Here are some points, each followed by its number:
[-12   1   1  24  -2 -28  15  14  -4 -21  23 -22  14  -8  19  -9  20 -10
 -35 -31  16  11 -23   7  29  22 -41  22   1  -4 -33  19] 0
[-52  36  44 -24  -4  65 -12 -46 -92 -51 -31 -70 -80   3 -27  26   6  24
  74 121 -84 -60 127  89  20   1 -13 -13 -59 -17  83  19] 1
[  85  -33  -94    9  127  123  -10  -66   93   59   81   12   94  127
  -77  -96 -127   20  127   75 -110   63  -91  -70  -75   16  127  -55
   63   91  -16  -48] 2
[-27 -26  -8   7  72  42 -79  12   9  48  38  32   3  49 -71  -7 -79  31
   4  21  -7  11 -41 -10 -20 -84  70  -5  13  11  13 -24] 3
[  6  -5 -32  30   1 -51  38  66  43  52 -28  87  12  10  30  16  26 -12
 -69 -77  55  67 -97 -81  21  -3   8   0  65  -6 -57   8] 4
[ 14  11  15   9 -17   3   6  -7   0 -13  12 -12  11   2  11  -5   8   1
 -17   4   1  -3  17  22  -4   4 -22  -3 -16  17  12 -12] 5
[ -5  -6 -22   8   2   3 -33  -4  16   8   4   8  17   4  23  16  14   4
 -21 -63  21  22 -29  -4  -6 -18 -11  12  -2  18 -30   0] 6
[  47  -40  -52   -8   30   57   -8  -89   31   70   90   29   58   51
    1  -39  -34   -5   14  -64  -16   57 -127  -36  -37  -22   37  -65
   75   40   13   -7] 7
[  5  14  18 -18 -36   8   1  -6  11 -25  28 -29  16  -7  29   5   7   4
 -38  -4  -8 -10  42  34  -9   2 -36   3 -27   4  19  -3] 8
[ -72  -27   -7    5    9  -16  -40   30 -100  -21  -25   11  -91  -27
 -102   43  -35   33  108   87   16 -126   96   14  -20  -54  100   21
  -69  -98   77   18] 9
[  9   2   1   8  10  -4  -7  19   6  -8 -16   0 -12  -9 -10  16 -16  13
  30  26  -2   1   5  -9   8   1  19  10 -11  -3  -7 -21] 10
New points follow, each followed by the numbers of its two nearest points above by angle, seen from the average point of the numbered points, nearest first.
[  48  -17    6   -1   78   77  -61  -39   40   20   73  -18   39   44
  -28  -56 -100   63   78   51  -20   56   -7   -5  -44  -29   67  -53
  -16   44   35  -49] ~ 2 3
[  46   49    7  -11  -70  -35   51  -14   -5  -52  -54  -52   52  -36
  102  -11   34  -35  -54  -11  -60   37   23   12  -25  112 -110  -17
  -21   40  -17   37] ~ 5 8
[  8  -3  -1   2 -22 -42  35  56  37  16 -17  30  -6  12   4  -1  13 -24
 -47 -73  42  51 -74 -33   5   9 -17   6  21  -4 -64   7] ~ 4 6
[ 29   0  -9   3  19  11  13 -11  24   5   6  -4  12  12  19 -18  -8  -2
  10   5 -18  29 -25  -6   2  21   4 -11   0  22  -4   4] ~ 0 5
[-102  -63   -7  -44   17   67   25 -116  -64   86   47  -22  -20   64
  -84   -5   12  -46  -35  -38  -53  -54  -29   35  -32  -54    8  -20
   90   13   66   63] ~ 7 1
[-44  -6  26 -12  10  15 -52  -2 -66  -8 -25 -14 -71 -13 -71  27 -21  13
  75  75  -4 -56  60  -3  29 -21  43  21 -17 -57  29  17] ~ 9 1
[ 43  -1  -6  17   3  -3   9   9  55  -2  -9  -9  26  -3  35 -12 -16   6
   8  18  -6  31 -22   2   9  15   2  -5  -6  26 -39 -22] ~ 0 5
[ 14 -11   8   5   9  28  -7 -11  22  11  32  -7  26  16  -2 -22 -25   4
  -8 -17 -11  21 -28  14 -13   0  -3  -7   8  19   5 -17] ~ 7 5
[-30 -14   5 -11  12  10 -49   0 -32  -5 -44  -6 -52 -18 -68  17  11  15
  74  59   6 -36  51  -5  33 -37  29  -5  -6 -32  11   4] ~ 9 1
[ -1   7  -2  -1 -11  10 -11 -19 -21 -18 -17 -33 -19 -16 -13   6   0   3
  19  42 -21 -25  49  32   9  20 -16  -2 -28  -3  30   6] ~ 1 8
[-35 -11   0  -2  29  16 -32 -25 -33  -7 -36   1 -49 -10 -70  18 -18  26
  46  60  16 -47  50  19  17 -19  29  15 -28 -34  34   1] ~ 9 1
[ 24 -15  18   3  43  18 -25   1  52  21  37  27   9  25 -20 -25 -44  37
  37   4  14  20 -14 -18 -17 -25  49  -1   4   4   5 -32] ~ 3 2
[-16 -26 -30   5 -17 -32  16  33  15  17 -35  42   0   8  21  23   5  -6
 -37 -50  25  30 -64 -42  19   4   4  -7  29 -24 -44   4] ~ 4 6
